The rows of X fall into 3 groups, and each row is roughly a mix of its group's hidden directions.
X:
-.10 .04 -.07 -.27 -.18 .14 -.32 -.15 .27 -.35

-.23 -.28 -.11 .12 .26 -.11 -.08 -.25 -.24 .31

-.48 -.18 .05 -.07 -.24 .10 -.28 .18 -.06 .06

.02 .06 -.14 -.11 -.19 -.40 .18 .28 -.33 -.10

-.16 -.19 .12 -.03 .31 -.24 .26 .09 .23 -.31

.24 .20 .08 -.14 -.07 .07 .45 -.33 .08 -.12

-.32 .01 -.27 -.16 -.27 .25 .14 .33 -.02 -.01

-.13 -.13 -.32 -.06 -.39 .09 .14 .29 -.18 -.17

-.34 -.29 -.25 -.02 .23 .08 -.18 -.07 .10 -.29

-.11 -.12 -.04 .16 .42 .20 .20 .33 -.09 -.18

.01 .20 -.55 .20 .04 -.01 -.05 .17 .18 -.09

-.15 -.09 .30 .07 -.39 -.18 -.03 .30 -.21 .14

-.18 .07 -.23 -.29 .08 .02 .19 .27 .12 .39

-.16 .14 -.15 -.01 -.29 -.33 -.03 -.13 .25 .34

-.05 .28 .48 .11 -.16 .25 -.19 .00 .06 -.10

.03 .16 -.09 .21 -.02 -.09 .46 -.03 .34 .20

-.27 .21 -.11 .21 -.07 -.41 .23 -.08 .22 .10

.09 -.09 .25 .18 -.44 .08 .13 .16 -.08 -.32

-.27 -.21 -.15 .08 .22 -.16 .13 .15 .26 -.37

-.16 -.05 .05 -.09 -.23 .38 .26 .10 .20 -.33

-.02 .14 .07 .16 -.34 .44 -.09 .06 -.14 -.27

-.15 -.04 -.39 .16 .12 .21 .03 .01 -.13 .43

-.23 -.27 -.10 .13 .05 -.21 .13 -.28 .40 -.08

.01 -.10 -.43 .12 -.19 -.39 .05 .14 -.14 .14

.14 .07 -.05 .50 -.08 -.07 .00 -.40 .00 .12

-.22 -.20 -.45 -.19 -.01 -.01 .22 .18 -.07 .21

-.02 .04 .01 -.12 -.31 -.09 .38 .21 .39 .03

.10 .26 .35 -.02 .23 -.26 -.15 -.18 .29 .03

.19 -.27 -.37 -.04 .33 .07 .14 .00 .06 -.26

-.16 .06 -.40 .05 .36 .18 .26 .05 -.10 .17

.19 .03 -.14 .09 .25 -.33 -.18 .09 -.36 .23

-.10 -.21 -.27 -.02 .08 .30 -.29 .05 -.38 .03

-.20 -.01 .25 .01 -.02 .16 -.18 -.12 -.24 .48

.37 .13 .37 .06 .04 .31 .07 .15 -.09 -.17

-.19 -.08 -.19 .28 -.02 .05 -.02 .34 -.14 .41

.01 .28 .28 -.21 -.26 .09 -.22 .14 -.26 .22

-.23 .00 .12 -.15 -.14 -.03 .34 -.28 .31 -.23

.07 .21 .09 .11 -.03 -.13 -.32 -.32 -.08 -.39

.22 -.32 -.17 .07 -.16 .13 .08 -.19 -.37 -.24

-.16 .01 .07 -.13 -.47 .26 -.09 .19 .20 -.20

.38 -.01 .01 .07 .20 -.28 -.08 -.36 .06 -.23

.25 .20 .04 .19 .40 -.09 -.16 -.15 .30 -.12

.14 .19 .03 -.07 .27 -.39 -.18 -.25 .27 -.09

-.40 -.01 .24 -.13 .08 -.10 -.31 -.27 .12 .16

-.08 -.38 -.40 -.01 -.04 .08 .26 -.15 .20 -.12

.01 -.12 -.36 .29 -.19 -.18 .01 .37 -.14 .00

.23 .19 .02 -.15 .00 -.16 .06 -.37 -.33 .26

.09 -.14 .26 -.21 .07 .13 -.41 .15 -.27 .16

.26 .41 .14 -.23 .16 .02 .11 .02 .34 .02

-.04 -.13 -.25 -.20 .03 .25 -.03 -.47 .01 -.23

.20 .08 -.12 .03 .44 -.05 .12 .04 .19 -.39

.11 .02 .09 .20 .56 .11 .12 -.04 .22 -.07

-.03 .09 -.01 -.41 .06 .04 .22 .35 .26 .20

-.19 -.08 -.14 -.16 -.45 .01 .12 .33 -.11 -.19

-.19 -.26 -.27 .02 .38 .14 .04 -.08 -.32 -.08

-.16 .20 .35 -.03 .48 -.12 .10 .02 .11 -.04

.08 .20 .36 -.11 -.16 .20 -.10 -.39 -.03 -.21

.09 -.10 -.11 -.26 .38 -.36 .10 -.17 .22 .05

-.04 .37 -.09 .12 .28 .20 -.03 .10 -.37 .19

-.19 -.26 -.13 -.39 -.20 .19 .25 .11 -.14 -.14

.08 -.06 -.23 .01 .31 -.38 -.07 -.32 .17 -.15

.30 -.22 .11 -.28 -.07 .19 -.37 -.08 .03 .21

.25 -.14 -.25 .08 .11 .14 .20 -.47 .12 -.04

-.16 .09 .24 -.21 -.02 -.18 .01 .40 .03 .36

-.25 .01 .00 -.50 .04 -.14 -.24 .25 -.01 .03

-.03 -.11 .30 -.35 .08 -.10 .13 .34 .20 -.22

-.11 -.08 .03 -.08 -.13 -.06 -.11 -.05 -.08 -.63

-.12 .24 .32 -.19 .24 -.05 -.06 -.20 .25 .28

.15 -.19 .15 -.03 -.04 .43 .05 -.25 -.24 -.26

.22 -.29 -.14 -.06 -.08 .42 -.07 .01 -.15 .30

-.01 .22 -.40 -.14 .24 -.05 .01 -.33 .20 .16

-.11 .00 -.19 -.38 -.21 .24 .15 .35 -.04 -.13

.19 .39 .13 -.25 .02 .22 -.07 .12 -.05 -.35

.16 .13 -.20 -.50 -.04 .17 -.18 -.10 .21 -.13

-.39 .08 -.12 .04 .36 -.13 -.01 .09 -.29 -.23

.22 -.17 -.11 -.12 -.15 .22 -.03 .00 .10 .52

.21 -.13 -.18 -.30 .03 -.28 .13 -.29 .03 -.31

.09 .19 .02 -.44 -.36 .02 -.24 .04 .16 -.10

.09 -.02 .21 -.05 .53 -.14 -.02 -.08 .28 .13

-.21 -.14 .03 .11 -.29 -.01 -.36 .38 .01 .16

.29 .01 -.11 .11 -.22 -.08 .50 .06 -.17 .06

-.35 -.36 .02 .21 .05 -.36 .09 -.03 .00 -.16

-.11 .03 .03 -.23 .11 .52 .08 -.32 -.04 .04

.03 .12 .06 -.14 -.11 -.12 -.33 -.03 .01 .53

.08 .08 .13 .08 .11 -.05 .10 -.08 .58 -.24

-.06 -.09 -.36 .20 -.16 -.15 .06 -.36 .21 .24

.02 .11 .26 .20 -.30 -.23 .01 -.09 .08 -.43

-.29 -.14 -.14 -.13 -.05 .04 -.51 .11 -.22 .01

-.16 -.02 -.41 .11 -.01 .32 .26 .12 -.26 .00

-.02 -.22 -.55 -.19 .00 .07 .21 -.07 -.12 -.03

.17 -.23 -.37 -.12 .30 -.01 .16 .04 .13 -.31

.14 .06 -.04 -.06 -.18 .45 -.04 .28 -.33 .00

-.25 .48 .04 -.18 -.16 .08 -.08 .05 .31 -.02

-.04 -.22 -.31 .01 .13 .29 .24 .12 -.20 -.32

-.23 .15 .24 -.24 .36 .06 -.08 -.33 .07 -.11
Here is one row of each group, with its name. Which group are the others in?
-.06 .02 .54 -.21 -.08 .26 .00 -.04 .03 -.20 -> H
.28 .23 -.16 -.37 -.11 .28 -.15 -.06 .14 .16 -> Y
-.28 .14 .25 -.21 -.12 -.02 .20 .00 .31 -.32 -> E

-.35 -.05 -.15 -.24 .28 .02 .05 .35 -.19 .14 -> Y
.03 -.60 -.11 .15 -.13 .06 .00 -.15 .01 .14 -> Y
.16 .03 -.17 -.18 -.53 -.04 -.21 -.20 -.06 .06 -> E
.16 .18 .16 .09 .42 -.25 .32 .07 -.11 .06 -> E
.24 .08 -.18 .39 .33 .13 -.15 -.23 .00 .08 -> H
-.09 .37 .17 .01 .25 -.13 -.15 -.05 .36 .22 -> H
-.07 .22 .12 -.33 -.38 .12 .07 .10 .06 -.32 -> E
.17 -.22 -.01 -.20 .21 -.51 .11 -.09 .09 -.06 -> H
-.14 -.27 -.27 -.30 .21 .19 -.21 .08 -.21 .15 -> Y
